In the rows, 128 means zero.
Each named turn below is shown by a few rows before and after it. Which turns, in which order, take the first row of each later pair to the second? The first pair is answered.
turn vozak:
[125 150 110 116 146 138 105 135 136 145 107 152 112 110 110 122 124 138
 138] |-> [138 152 125 127 140 142  85 118 116 136 120 131 113 110 125 112 118 131
 122]
[115  81 103 139 109 146 172 146 122 106 144 116 144 129 140 143 163 132
 126] |-> [124 104 120  99 103 147 175 144 145 122 119 172 161 122 114 139 126 146
 135]
[136 105 136 142 110 125 141 116 117 112 144 124 135 127 131 127 140 144
 119] |-> [127 103 127 134 115 121 154 128 130 117 137 138 137 128 121 132 144 148
 129]
turn Zif:
[141  96 174 125  78 129 185 128 124 104 141 132 177 133 117 106 132 161
 104] |-> [164 148 191 112 101 140  95  93 110 128 133 136 142 129 139 106  69 127
 103]
[132 121 127 146 117 114 137 111 101 117 142  91 122 126 139 117 128 127
 115] |-> [134 122 129 144 116 114 137 109  98 116 140  95 126 126 137 114 125 129
 114]
[ 94 161 108 156 147 126  95 123 120 147 179 126 115 142 109  97 119 118
 143] |-> [ 83 138 101 162 137 121 135 139 126 137 180 122 129 143  99  98 148 131
 146]
[112 126 112 118 136 127 126 129 138 141 128 127 119 124 125 145 132 120
 143] |-> [113 118 120 115 126 126 146 132 138 135 130 130 136 124 119 141 139 132
 139]
turn Risu:
[113 129 121 129 171 128 102 160 130 140 121 125  86 118 127 117 139 101
 105] |-> [113  97 130 128 141 124 156 171 131 121 126 128 126 119 109 108 166 128
  95]
[158 128 150 143 106 119 129 117  68  72 150  79 175 146 143  97 152 122
 119] |-> [176 160 173 107 105 123 106 100  78  89 129 120 181 140 130  92 104 122
 123]
[124 124 131 116 128 130 140 141 138 130 119 160 148 116 111 129 117 152
 130] |-> [117 140 113 128 156 132 103 137 134 141 121 141 113 121 132 138 111 126
 139]
[171 132 176 146 120 126  82 100  98 121 140  88 144 143 159 105  96 106
 105] |-> [166 108 170 160 111 122 111 111  94 108 152  71 155 147 158 105 124 114
  99]
Then:
(two turns a pair)
[120 144 132 104 102 151 145 121 154 124 120 140 155 127 117 136 111 145
 136] |-> [ 97 136  96 128 127 148 141 137 154 128 130 110 123 134 134 151 141 126
 148]
Risu then Zif
[142  84 138 155  92 120 171 125 116 101 154  95 159 138 132 103 162 138
  99] |-> [168 132 173 103  86 126 136 104 133 126 126 160 169 128 110  96  88 141
 105]
vozak then Zif
[121 105 121 142 103 125 147 142 127 107 127 104 129 128 138 130 154 146
 118] |-> [141 129 148 112  93 130 131 126 132 119 113 137 146 121 126 120 111 152
 114]
vozak then vozak
[126 140 136 126 119 122 140 112 108 121 122 130 147 123 127 128 127 125
 142] |-> [128 146 136 125 120 123 133 110 107 122 123 131 144 123 128 127 123 124
 144]
vozak then Risu
[118 108 129 134 130 128 134 134 123 131 132 124 133 120 121 139 145 131
 128] |-> [128 127 140 125 133 130 108 118 122 137 126 134 126 118 124 135 119 125
 125]
Zif then Risu
[155 115 114 151 164 129 120 131 130 162 142 100  75 127 141 154 131  88
 138] |-> [170  98 153 114 111 129 188 134 146 147 127 150 146 119  95 133 125 138
 123]
Risu then vozak
[161  97 167 137 107 125 147 107 115 127 147  88 183 126 156 115 168 142
  96] |-> [147 101 140 157 136 124 116 107 110 134 153  60 148 130 178 130 177 116
 105]
Risu then vozak
[131  95 116 119  86 100 164 135 131 113 144 119 150 124 122 149 157 142
 114] |-> [154 129 133 126 100 110  89 100 104 121 152  99 124 123 152 144 116 111
 103]
Risu then vozak
[145 144 135 164 150 131  97  98 119 107 133  67 121 136 177 126 136  96
 135] |-> [122 129 126 116 131 118 190 141 179 118  98 151 167 130 114 133 150 145
 162]
vozak then Risu
[141 142 155  84 115 131 137 124 143 135 102 181 154 117 102 137  78 140
 124] |-> [112  89 105 165 133 126 149 146 111 103 146  74 119 131 147 151 166 115
 118]
vozak then vozak
[104 120  94 146 151 120 116 127 131 100 119  95  98 160 136 137 145 124
 131] |-> [119 117 127 108 115 120 158 126 149  98 102 146 147 155 101 122 127 160
 125]
Zif then vozak
[175 109 204  97  59 137 111 104  97 165 133 124 175  88 142 125 106 145
 100] |-> [122  99 116 155 131 128  86 142  95 173 153  55  90 103 184 168 168  93
 136]
Risu then Zif
[130  93 156 122  89 112 196 144 135 109 132 148 202 106  86 126 130 174
  89] |-> [164 156 180 126 119 127  66  88  99 130 137 126 152 102 130 119  52 123
  77]
vozak then Zif
[121 189 134 113 170 128  54 110 125 155 102 138  92 123 147 118  83 105
 126] |-> [128 127 168  98  93 121 178 128 134 118 105 164 188 121  96  92 128 177
 101]
Risu then Risu
[112 145  88 172 126 131 117 139 116  92 133  97  82 139 147 134 125 137
 106] |-> [144 163 138 133  94 137 118 116 120  92 119 143 124 129 125 112  77 160
  90]
Risu then Zif
[109  95 140 152  95 149 183 144 113 109 152 132 145 124 127 122 182 152
  93] |-> [136 159 161 135 129 162  70 101  96 136 142 138  98 119 156 119 100 108
  96]
Zif then Zif
[111 116  60 129 154 119 122 105 134 163 123 158  98 134 146 167 150 125
 128] |-> [144 135 102 125 137 128  79  68 106 159 128 151 107 130 158 148 111 119
 104]
vozak then vozak
[ 95  99 133 105 160 136 125 113  94 144 159 113 125  89 105  96  84 103
 114] |-> [ 79  82 116 108 161 129 155 132 109 143 157 116 128  92  95 103 110 113
 125]
Risu then vozak
[126  98 112 163  96 153 156 132 125 126 107 105 121 156 121 118 131  95
 164] |-> [137 121 128 133  90 156 149 123 138 140  90 145 129 149 106 114  95 102
 167]
vozak then Zif
[127 108 103 113 141 101 124 174 164 141 114 101 137 142 154  95 102 150
 147] |-> [147 111 124 119 132 106  98 152 143 136 123  87 142 140 166  82  88 144
 131]
vozak then vozak
[154 152 143 118 137 135 103 109 119 129 113 103 124 128 151  89 104 116
  99] |-> [114 116  97 130 147 121 171 156 148 126 112 103 125 132 135 110 162 129
 123]
Risu then vozak
[103 117 129 104 124 132 179 143 161 122 133 134 140 157 128 157 143 149
 142] |-> [103 145 127  92 143 134 143 134 167 140 121 151 116 156 133 165 113 137
 155]
Risu then Zif
[153 125 158 137  97 132 131 118  61 122 137 138 130 133 122 139 123 141
 124] |-> [125 116 120 156 122 125 136 139  68 127 140 117 102 137 133 157 154 129
 142]
Risu then vozak
[123 111 173 110 138 135 149 104 128 130  87 161 161 150  92 137 127 161
 125] |-> [ 99  85 133 159 162 131 143 119 110 119 112  99 125 160 124 152 178 136
 128]
Risu then Risu
[ 64 108  79 148 130 120 207 143 167 109 173 119 127 187 108 134 192 177
 135] |-> [152 176 178 116 101 148  81  46 110 112 173 128 141 172 133  88  67 156
  81]
Risu then vozak
[148 128 129 144 111 118  85 115  81 117 148  70 129 149 134 138 101 117
 104] |-> [155 128 138 137 103 121  90 110  80 116 147  78 138 147 130 132  95 122
  99]
Risu then Zif
[120 147 109 118 179 137 117 136 145 149 125 143 111 112 125 144 101 121
 156] |-> [126 138 115 143 179 139  97 123 120 135 144 104 103 116 147 138 111 110
 140]
vozak then vozak
[146 129 162  98 147 123 128 107 156 165 104 159 123 150  91 120  76 138
 144] |-> [116  72 118 153 151 113 179 139 146 140 134  94 115 164 108 133 161 136
 144]
Risu then Zif
[149 113 139 139 157 109 141 130  96 117 150 132  94 127 127 150 106 114
  91] |-> [153 108 148 128 142 108 164 134 105 114 145 151 116 127 110 144 105 131
  91]
Zif then Risu
[ 85  96 133 123 133 113 118 135  99 102 102 115 151 104 147 146 153 119
 119] |-> [ 92 121 139 110 143 119  85 126 102 116  92 132 137 101 149 147 120 107
 124]
Risu then Risu
[128 137 161 106 112 124 105  90 122  99 123 168 166 143 122 110  85 128
 108] |-> [ 89  94 105 161 135 116 135 124 114  82 152 102 135 155 144 131 165 114
 117]
Zif then Risu
[ 93 115  97  91 144 132 142 168 159 152  82 144 141 116  87 152 123 132
 170] |-> [116 131 128  72 130 139 115 143 150 154  75 160 152 110  87 138  87 133
 156]
Zif then Zif
[135 147 145 108 134  97  79  99 100 113 140 132 129 141 115 102  58 103
 147] |-> [125  91 140 127 100  91 162 124  99  82 154 113 171 146  99  94 121 136
 134]
vozak then Risu
[115  86 103 183 145 128 157 140 107 101 153  59 131 151 145 138 191 122
 130] |-> [175 161 187 102 119 145  91  81 115 128 114 152 161 131 116 106  63 135
 117]
Zif then Risu
[125 120 114 126 129 113 156 140 155 125 118 137 157 136 112 123 131 124
 141] |-> [122 134 106 124 148 113 134 139 160 136 113 139 138 137 115 131 118 112
 149]
Risu then Zif
[126 155 126 114 171 131  84 129 137 159 123 135 105 137 143 160 114 123
 136] |-> [105 116 103 138 164 122 136 155 140 142 138 111 116 144 139 167 170 134
 137]
vozak then Zif
[132 139 134 141 122 123 103 122  97 123 140 110 117 130 128 113 117 113
 120] |-> [110 138 114 118 130 118 137 146 132 137 120 149 123 130 101 125 121 127
 145]
vozak then vozak
